Each row is where one point has got to under a steady rotation. How many steps took it there?
The counts run from 0 to 1159.
[ 89 119 108 145 110 127 125  81 124 117 101 161 130 103  91 150 157 116
 119 129 119 131  73 113 147  83  98 106  93  96 137 147 145  93 138 174
 105 169 149 181  87 158 135 102 147 121 128 128 156 123] : 504
[104 170 142  73 133  94 123 135 130 122 127 169 153 102 108  44 123 117
 134 153 128 116 118 112 105  79  95 111 126  95 141 172 125 120 117 128
 142 106 145 120 101 117 171 122 126 166  90 140 103 108] : 740
[132 178 127  94 119 141 107  88 138 105 101 205 112  89 103  99 132  82
 146 136 113 138 113 143 110  87 110 104 141  98 103 145 155  98 101 150
 121 144 154 145 116 131 122  79 155 150 108  96 142 105] : 284
[ 82 154 128 104 155  94 159  86  84 121  85 135 122 134 121 148 143 134
  65 133 114 148 130 158  82 117  78 129 113  80 129 169 142 116 108  84
 114 117 120 117  80 154 117 112 146 146 115 129 109 126] : 686
[ 93 164 145  68 172 117 134 161 125 148 114 117 125 132 103  81 129 129
 100 120 149 175 149 177 100 133  48 110 132 106 118 155 139 144 124 108
 152 105 138 112 131 155 136 116  91 149 101 154 119 104] : 765
[104 140 165 137 126  98 141 104 131 126  82 145 131 111 114 114 162 131
 131 149 144 145  92 134 117  67 106 116  87 119 130 143 161  99 161 103
 128 143  87 153  77 164  93  83 122 145 116 145 128 176] : 326
[104 174 166  91 128 114 120 118 145 133 118 194 149 102 125  71 145 103
 125 164 132 136 118 124  86  85  94 124 124  98 130 170 154 121 128  94
 146 110 124 115  96 145 128 103 134 170  98 118 116 145] : 233
[ 98 142 128 115 133 138 113  99 133 118 108 167 146 107  68 114 176  92
 113 128 110 146  85 119 140  80  86 105 112  95 110 147 145 101 147 194
 135 153 153 159 113 159 125 101 116 126 137 107 160 111] : 273
[132 154 158  88 150 111 136 149 147 111  88 152  91 127  92  78 125 130
 175 123 162 186 106 164 146  93  69  82 117 131  99 132 134 104 133 128
 137 128 104 155 115 140 114  93  96 159 112 152 155 122] : 108
[122 160  83 120 131 130 132  98  96 121  74 119  84  99 118 145 105 141
 118  92 125 162 129 220  96 130 103 114 128 117 123 122 156 115 107 121
 105 165 161 153 117 142 130  87 154 134 120 145 123  95] : 711
[126 178 140  91 136  98 113 153 123 114  91 176 101 113  92  75 105 107
 152 121 121 136 113 152 112  76 108 102 123  97 112 162 130 110 101 141
 131 115 144 142 111 106 126 107  93 162  97 136 138  69] : 1159
[107 110 119 114 133 115 165 101 128 112 115 118  96 123 105 123 120 165
 152 117 163 197  80 162 167 124  62  95 122 142 118 123 123 100 151 144
 135 153 129 165 114 143 161 120 141 143 136 167 155 138] : 758
[111 148  93 134 121  97 134 133 103 119  76 130  68 105 113 144  85 155
 138  88 135 148  97 196 110 114 109 111 112 108 125 147 144 113 108 134
 112 138 169 171  98 118 147 109 110 137 108 180 140  71] : 571
[103 138 118 138 124 141 117  78 132 121 105 145 162  88  98 113 178 113
 113 136 122 117  91 116 137  78 106 105 102 105 153 122 152 100 156 170
 115 170 138 173  96 176 124  79 161 113 122 129 124 144] : 275
[ 90 170 119  98 152 117 146 124 112 150 114  96 139 100 134  92 119 160
  92 124 139 155 150 204  71 138  76 131 141 111 141 132 161 143 133  86
 142 128 148 117 133 155 152 109 140 139 102 172  79 131] : 763
[ 93 168 150 103 144 121 113 123 108 137  89 164 139 114  87 120 163  96
  86 126 107 151 123 159  83  86 102 129 115  72  95 170 168 127 131 129
 140 120 149 118 110 159 101  93  96 144 118 115 139 104] : 778
[ 78 143 113 139 135 112 133 117  93 156 101  95 164  92 119 127 157 151
  71 116 121 119 121 175  87 100 105 131 101  94 159 134 167 136 155 127
 121 156 153 149 107 169 134  97 119 115 118 171  92 129] : 266
[132 161 132 102 133 124 112 139 151 115 118 155 144  87  89  33 128 121
 175 135 137 120 102 123 152  68 103  87 126 123 138 124 127 104 146 173
 132 139 133 171 122 122 149  89 126 139 101 143 122 108] : 57
[131 157 117 112 135 136 112 125 147 120 100 127 131  85 115  63 130 142
 165 124 159 129 111 154 153  92  99  81 117 150 163  99 137 104 148 155
 118 162 120 186 113 146 137  69 144 134  96 166 112 132] : 935
[111 157 100  89 136 139 111 134 134 133 130 137 126  96  81  86 127 126
 131  99 124 164 115 176 129 120  83 107 148 104 103 131 141 131 134 185
 150 145 198 148 157 133 174 118 111 128 123 136 143  72] : 1083
[119 158 117  89 135  83 159 107 104 114 120 129 129 105  94  48  97 156
 148 140 125 162 109 174 109 100 105 112 160 117 105 136 135 117 145 144
 158 130 171 117 123 101 183 127 136 163 120 147 103 113] : 980
[101 132 124 125 105 136 115 121 172 154 121 132 132  80 149 112 126 160
 137 130 174 149 101 161 126 133  69 111  98 131 172 130 160 123 147 102
 130 150 132 165 112 168 161 100 160 140  97 186 124 165] : 301
[122 160 147 108 106 120 106 110 154 125 101 218 109  97 107 112 130  92
 154 149 123 144  90 135 108  75 109 113 115  90 109 172 156 102 117 130
 135 127 148 141  98 131 122 104 123 164 102 113 165 112] : 513
[ 76 126  95 112 131  85 169  84  82 102 123 123 144 121 111 116 128 152
  99 139 111 126  91 111 129 107  82 108 110  90 155 161 109 104 114 144
 118 132 159 146  87 130 179 147 180 142 121 146 105 107] : 228
[122 164 102  87 144  86 176  87  92  99 115 122 118 115 101  64  93 163
 143 128 118 168 123 172 118 111  99 105 161 119 112 134 121 103 121 129
 138 133 153 122 115 104 182 125 162 162 119 143 100 107] : 979
[114 135 121 106 101 170 120  89 173 130 123 182 104  93 126 125 129 123
 155 129 157 190  96 168 133 134  60 105 130 124 111 136 157 110 126 133
 142 159 160 155 127 161 159 102 164 147 124 128 173 148] : 1035
[134 176 139  86 149 135 113 132 146 117 112 141 142  91  99  31 141 120
 166 140 145 155 131 166 126  86  98  94 144 142 131 109 143 107 151 145
 138 144 122 148 129 138 131  70 141 146 105 139 109 132] : 704
[109 150 116 100 126 154 111 136 153 147 127 138 146  80  88  79 138 120
 133 107 131 155 107 171 125 112  90 108 140 107 116 126 160 139 155 183
 154 151 195 148 155 145 172 106 106 127 123 144 148 105] : 1084
[119 141 150 114 113 115 133 101 149 113  93 179  97 114 139 121 125 134
 163 146 162 159  92 132 130  93  84  98  98 127 139 151 141  85 119  92
 120 136  88 157  82 150 114  89 163 164 102 145 140 160] : 1113
[ 89 147 141  91 141 137 100 147 158 143 130 155 169 102 110  68 159 106
 121 145 144 116 114  90 138  92  54 102 101  93 169 159 127 116 130 147
 134 117 131 155 114 166 144 103 122 139  91 141 119 124] : 1098
[ 78 112 121 138 109 111 126 146 137 158 118 118 126  94 138 131 117 168
 121 107 167 139  91 144 143 125  73 121  82 113 171 156 139 131 143 118
 135 132 145 168 103 155 178 127 115 135 100 208 134 130] : 810
